(in the rows, 128 means zero)
One turn moves each row of this set onto another row. After a few examples, where does it send each row asked below?
Zom: 132	150	134	164	122	101	126	118	133	119	169	111	132	137	104	105	153	135	133	118	100	123	131	124	122	132	135	149	111	87	126	103	146	114	101	176	139	154	131	131	105	126
Futu: 100	114	120	132	133	99	149	124	139	120	163	133	137	115	97	163	133	138	133	120	110	156	153	120	163	137	141	106	133	120	142	106	137	140	143	107	114	136	159	148	114	151
rodif: 96	125	105	129	122	94	128	159	152	120	164	119	117	111	112	166	140	128	119	136	117	126	156	115	155	148	131	115	108	88	148	118	125	129	106	140	108	139	150	154	117	139
befip: 104	150	131	130	107	80	90	134	134	115	105	95	145	123	144	134	113	118	146	102	95	136	127	126	129	156	133	147	147	130	148	149	139	127	108	136	142	105	124	134	140	97
suda: 104	103	114	124	134	112	144	134	148	105	155	138	134	116	89	164	151	136	133	123	102	163	139	124	165	141	149	112	133	118	142	107	122	136	133	107	118	133	145	145	124	147
zan: 106	117	107	119	134	100	121	166	161	116	168	118	120	105	107	153	141	115	123	127	105	127	142	108	158	152	123	112	115	90	154	126	122	133	99	133	112	129	135	134	127	143
dut: 100	145	124	135	98	88	95	135	136	103	97	103	133	130	144	146	127	123	145	107	99	141	132	138	125	155	146	158	139	125	143	140	128	124	105	147	140	111	131	150	143	92
Vobez: 97	156	130	138	97	75	99	124	129	119	104	98	138	129	151	144	106	124	148	105	108	134	139	138	129	150	140	151	139	126	141	142	143	127	116	146	136	111	138	150	134	94
fuzo: 99	128	114	129	131	87	126	154	149	130	174	114	124	103	114	155	123	118	121	127	116	120	154	102	159	146	116	104	115	92	155	127	138	136	112	132	111	130	149	137	119	146
mabet: 127	128	123	118	121	128	122	135	123	174	100	106	124	123	142	148	186	143	109	140	125	129	106	127	104	125	123	137	161	117	124	153	116	144	134	141	166	154	137	124	131	118
Pugok: 127	152	139	158	130	100	124	117	126	127	165	93	148	122	92	109	141	136	118	118	95	118	144	110	112	141	124	137	129	95	126	122	153	119	99	161	148	164	116	134	100	132
litam: 104	121	127	111	98	139	116	122	116	142	128	115	96	120	156	123	133	135	112	166	131	110	110	102	137	133	153	109	105	112	109	129	121	100	110	130	160	119	144	170	147	103
runo: 94	135	117	143	94	92	112	118	132	113	89	104	133	145	135	151	124	118	150	111	112	147	140	139	118	141	143	159	161	134	145	119	132	129	135	129	133	113	140	133	121	99
dud: 135	139	133	112	125	112	117	125	127	179	113	113	143	117	144	135	180	148	121	126	114	137	85	122	117	120	132	131	151	118	115	158	120	152	128	142	166	148	122	127	143	121
beber: 140	97	154	128	134	133	143	131	134	163	148	139	101	142	140	156	136	94	146	138	140	116	123	131	125	126	111	100	111	103	142	131	134	135	127	103	113	131	153	143	106	136
deloz: 126	140	135	162	125	101	141	94	129	126	160	109	150	138	81	111	149	136	134	112	100	138	134	121	115	125	140	144	141	107	120	91	150	127	124	148	142	165	124	127	92	136
zenon: 94	111	122	119	95	139	137	95	119	155	123	123	100	138	143	125	128	124	125	160	143	126	107	100	133	112	149	111	135	127	109	102	125	114	150	108	146	116	157	144	123	111
kanit: 149	112	163	117	138	116	137	122	137	163	164	148	119	129	139	145	135	107	155	126	123	130	104	135	137	124	129	91	97	102	127	143	136	141	115	109	114	128	138	157	124	134
rekem: 140	123	131	134	116	89	105	127	112	113	117	74	143	120	119	125	110	118	98	142	122	126	138	92	118	132	125	120	110	105	138	127	109	94	99	138	133	122	105	123	83	104
dese: 133	127	143	160	143	123	136	107	123	111	155	103	149	134	81	106	148	134	120	115	90	131	142	110	111	142	124	139	153	118	136	110	150	119	125	134	159	155	126	119	99	137
lile: 130	141	124	119	119	106	118	125	135	191	121	112	132	126	151	129	169	129	128	126	127	127	86	118	117	106	116	134	157	112	121	145	124	158	136	146	155	138	138	105	131	122
nuvi: 96	138	125	139	102	85	108	112	132	123	97	97	145	136	132	139	109	109	151	103	108	145	133	127	123	142	132	151	170	139	148	127	139	138	134	121	134	108	136	121	123	103
Felif: 148	106	162	106	133	123	137	131	136	160	145	133	126	117	124	157	147	112	141	133	121	132	111	137	127	137	136	92	109	104	121	152	128	140	104	101	121	147	113	175	118	135
fetut: 138	131	123	138	102	74	107	121	123	122	124	87	139	132	127	122	114	117	115	138	131	131	127	102	123	113	136	127	95	94	124	108	110	96	102	151	118	119	115	125	79	101
lufo: 134	124	137	166	135	125	135	111	128	102	158	121	134	150	90	106	159	137	137	116	97	141	128	123	121	130	134	152	132	108	136	91	141	112	127	149	149	147	140	114	104	131
nifu: 134	145	135	129	126	104	123	118	120	181	130	123	129	127	165	131	160	148	133	124	124	133	94	126	127	108	124	130	138	118	121	151	136	146	148	153	163	131	160	119	139	118
zudag: 105	108	120	125	145	103	138	132	146	115	166	130	142	109	93	151	133	129	134	115	103	155	137	109	169	140	134	102	140	124	149	115	134	146	139	99	120	126	147	129	123	150
lag: 146	103	168	120	140	135	142	131	124	149	148	140	112	128	140	161	140	118	139	138	127	126	126	137	128	142	128	93	102	109	136	153	137	125	116	102	128	138	144	174	120	134
zesa: 129	134	137	127	128	125	125	128	114	163	108	116	121	126	156	151	178	160	114	140	125	134	110	136	113	127	128	135	142	122	127	159	128	132	141	149	177	147	157	139	138	115
Fazo: 140	91	151	116	131	142	146	135	134	159	136	126	107	129	121	167	148	99	129	146	135	121	132	133	110	138	120	99	127	103	137	140	124	133	113	98	120	151	127	161	102	136
mepot: 102	97	123	105	102	158	130	108	122	142	112	113	108	126	124	124	145	119	113	161	129	125	103	97	126	129	148	109	149	130	113	113	112	115	134	96	158	123	133	141	133	113
mip: 136	137	142	162	140	122	120	131	125	103	165	106	132	132	101	103	153	137	120	121	89	119	137	112	118	150	120	144	122	97	141	120	144	107	102	162	158	148	130	123	113	128
puser: 144	117	128	142	115	97	104	134	114	101	120	90	125	135	132	124	120	119	108	145	125	129	128	103	126	123	126	129	95	99	145	113	106	83	106	148	133	107	127	117	90	98
Por: 99	127	122	134	102	100	101	126	138	106	89	101	140	140	128	139	127	111	148	107	100	147	127	131	121	149	138	159	170	139	150	126	127	133	126	122	139	109	130	122	129	99
gozan: 141	99	149	114	126	124	139	127	148	174	147	132	115	129	123	150	145	86	147	135	132	121	107	128	120	122	121	101	119	97	132	131	125	150	111	100	104	141	122	143	104	139
riku: 150	104	147	137	133	106	121	104	101	90	111	101	155	134	111	125	119	140	112	133	110	163	125	104	131	127	144	118	123	133	132	116	111	89	134	115	151	109	119	124	95	107
sigi: 125	136	129	138	121	120	127	125	115	177	117	117	112	136	167	143	165	144	120	136	136	122	110	130	114	112	114	141	144	116	131	145	131	138	150	151	164	139	170	118	127	117
lum: 147	113	139	144	117	94	124	97	111	99	123	114	150	143	116	124	122	138	129	129	120	169	114	114	138	108	158	127	108	126	124	96	111	93	135	125	132	108	130	127	91	104
Gumer: 145	120	143	132	118	82	125	89	106	113	117	94	168	128	105	128	112	137	119	128	117	164	121	105	133	114	154	113	124	130	119	109	115	104	130	114	133	123	109	133	86	110
Milut: 100	111	124	105	98	131	132	94	127	167	125	110	122	122	129	112	123	112	124	152	131	122	95	85	132	111	143	101	149	131	106	112	125	132	134	94	150	118	130	131	127	117
vepe: 100	136	129	110	94	113	117	110	122	168	144	112	110	115	156	112	116	123	124	155	135	110	99	92	145	120	146	99	106	107	102	129	135	115	113	130	147	112	142	157	140	106
Dop: 108	124	129	96	104	128	113	123	127	154	131	103	117	106	141	113	130	123	110	155	122	112	97	86	134	136	146	97	120	115	105	142	120	116	100	117	160	120	116	158	148	108

runo -> Vobez
Milut -> Dop
Now find these:
beber -> kanit
zesa -> sigi
Gumer -> rekem
Pugok -> dese
zudag -> zan

